In the data rows, the value 128 means zero.
Some points, one per row:
[ 74 183 116 104 185 125 116 184 111  72  46 121 250 178 120  98]
[ 82 161 167 138 213 142  91 153 121  90 103 150 140 116 168 138]
[ 87 156 120  89 221 170  93 195  78 104  57 165 184 158 128 126]
[ 80 139 140 106 188 108  81 136 136  61 119 166 139  98 176 154]
[ 71 129  98 124 165 123  52 100 176  80 126 132 122  73 162 135]
[110 107 120  58 105 150 107  62 146  93 158 128 116 118 164 158]
[107 147 177 174 175 189  74 153 165  65  92 102 159 109 129 101]
[ 87 168 144 110 240 129 100 155 131  84  95 120 131 157 159 125]
[101 139 175  71 105 173 124 132 113  99  95 112 184 179 117 141]
[ 30  66  64 144 106  95  90  81 187 104  97 195 178  79 107 121]
[117 103 171  93 151 156 134  81 101  87 142 126  67 157 166 163]
[ 91 127 107 100 186 126  85 114 155  56 141 131 132 111 148 129]
[ 74 128  93  60 177  83 103 146 127  57 108 196 143 121 123 155]
[215 188 109 206  93  77 207   0 112 179  64  66  77   8 142   0]
[ 73 119  45  67 152  66  91 125 184  66 153 191 142  87 176 159]
[140 126 199 112 135 201 112  95 130  99 134 107 112 113 150 118]
[119 135 159 118 186 162  72 113 173  56 130 120 154  87 127 120]
[104 150 127 132 167 165  53  86 177  74 122  94 105  83 105 110]
[ 88 164 141  94 228 134 104 174 100 105 102 115 122 146 137  97]
[140 116 152 149 157 183 128 147 118 115  92 126 122 141 186  84]
[145  86 125 153  59 149 135   0 164 162 121  95  41  18 122  82]
[ 90 159 136 140 211 114 109 154 132 107  87 120 136 151 146 138]
[203 139 153 154  84 126 178  15 104 172 103  81  82  89 144  42]
[105 125 119  81 165 137  42 101 184  63 145 101 146 100 166 110]
[ 81 137 102  74 168  88 108 138 146  71 118 170 171 124 180 154]
[138 178 198 216 195 214  36  96 189  72  81  38 156  73 125  64]
[107 111 136  19 104 180 116  95 111  86 140 108 123 135 127 131]
[103 138 133  92 179 106  76 130 124  84 143 106 120  82 141 115]
[189 101 141 120  71 155 212  48 106 173 121  98  88  84 169  43]
Here are 20 more points, each followed by its number:
[ 63 119 103  72 163  97  73  47 192  50 168  99 182 102 228 138] 0
[147 112 185 111 108 184 181  81  87 130  93 116 113 148 174  98] 1
[131 122 172  56 115 232  82  67 173  74 148  68 145 130 104 112] 2
[191 100 148  78 113 144 190  97  91 158 160 101  74 142 168 122] 3
[111 112 132 126 186 173 117 140 103 111  81 169 157 130 181 127] 4
[107 170 128 104 215 111 110 166 120  91 117 161 149 143 170 134] 5
[157 130 131  59 117 141 173 103 114 110 115 128  99 136 162 128] 6
[115 167 120  74 249 172  98 171  86  75  71 160 146 146 149 126] 7
[124 133 145  69 123 153 138 119  97 112  99 123 197 187  99 134] 8
[157 129 112 167 162  84 172 102 109 152  90 118 100  81 143  61] 9
[158 166 166  76 125 142 195 123 105 110 104 115 114 124 168  87] 10
[125 113 165  91 127 202 108 100 141  76  96 101 122 123 152 141] 11
[ 48  34  35  58  55 125  94  62 203  56 119 255 191 119 117 178] 12
[122 101 114 191  95 105 121 100 156 156  65 168 146 104  77  99] 13
[ 54 124  71  98 145  79  96  93 208  74 175 126 121 110 221 145] 14
[135 174 131 121 211 133 125 130  89 114  90 143 117 107 187  83] 15
[ 83 146 181 140 185 142  95 131 149  80 116 120 149  95 164 125] 16
[124  76 133 112  69 141 142  38 126 174 125 126  93 117 140 114] 17
[115 159 135 106 211 153  97 179 128  76 105 126 155 116 139 131] 18
[151 110 193 182 132 204 116 138 137  98  79  98 120 117 164  87] 19
Which of these numbered points is nearest to each point below, looking only along the 3 directions in which the first points spread most? Its number follows each.
[ 31 116  63  61 156  67  92 132 195  64 167 212 163 104 183 163] > 12
[110 113 134 126 166 138 112 140 116  93 111 142 148 121 191 131] > 4
[121 157 120 129 183 176 120 148  85 113  85 164 115 129 173 105] > 15
[ 77  77  98  54 102 110 119  24 201  75 184 153 104  73 144 166] > 14
[116  91 121 106 149 111 118 144 127 113 118 173 159 125 151 138] > 4
[153 136 210 134 121 239  77  73 150  91 100  70 134 107  95  83] > 19
[158  97 187 138  91 207 144  66 153 108 138 107 107 142 157 112] > 9
[126  77 127  29  97 184 141  84  94  86 147 129 109 148 200 147] > 6
[132  86 144  49  88 139 117  37 174  89 166 121 124 135 184 157] > 17
[ 81 123  99  97 169 106  92 124 169  89 114 158 132 104 190 170] > 0
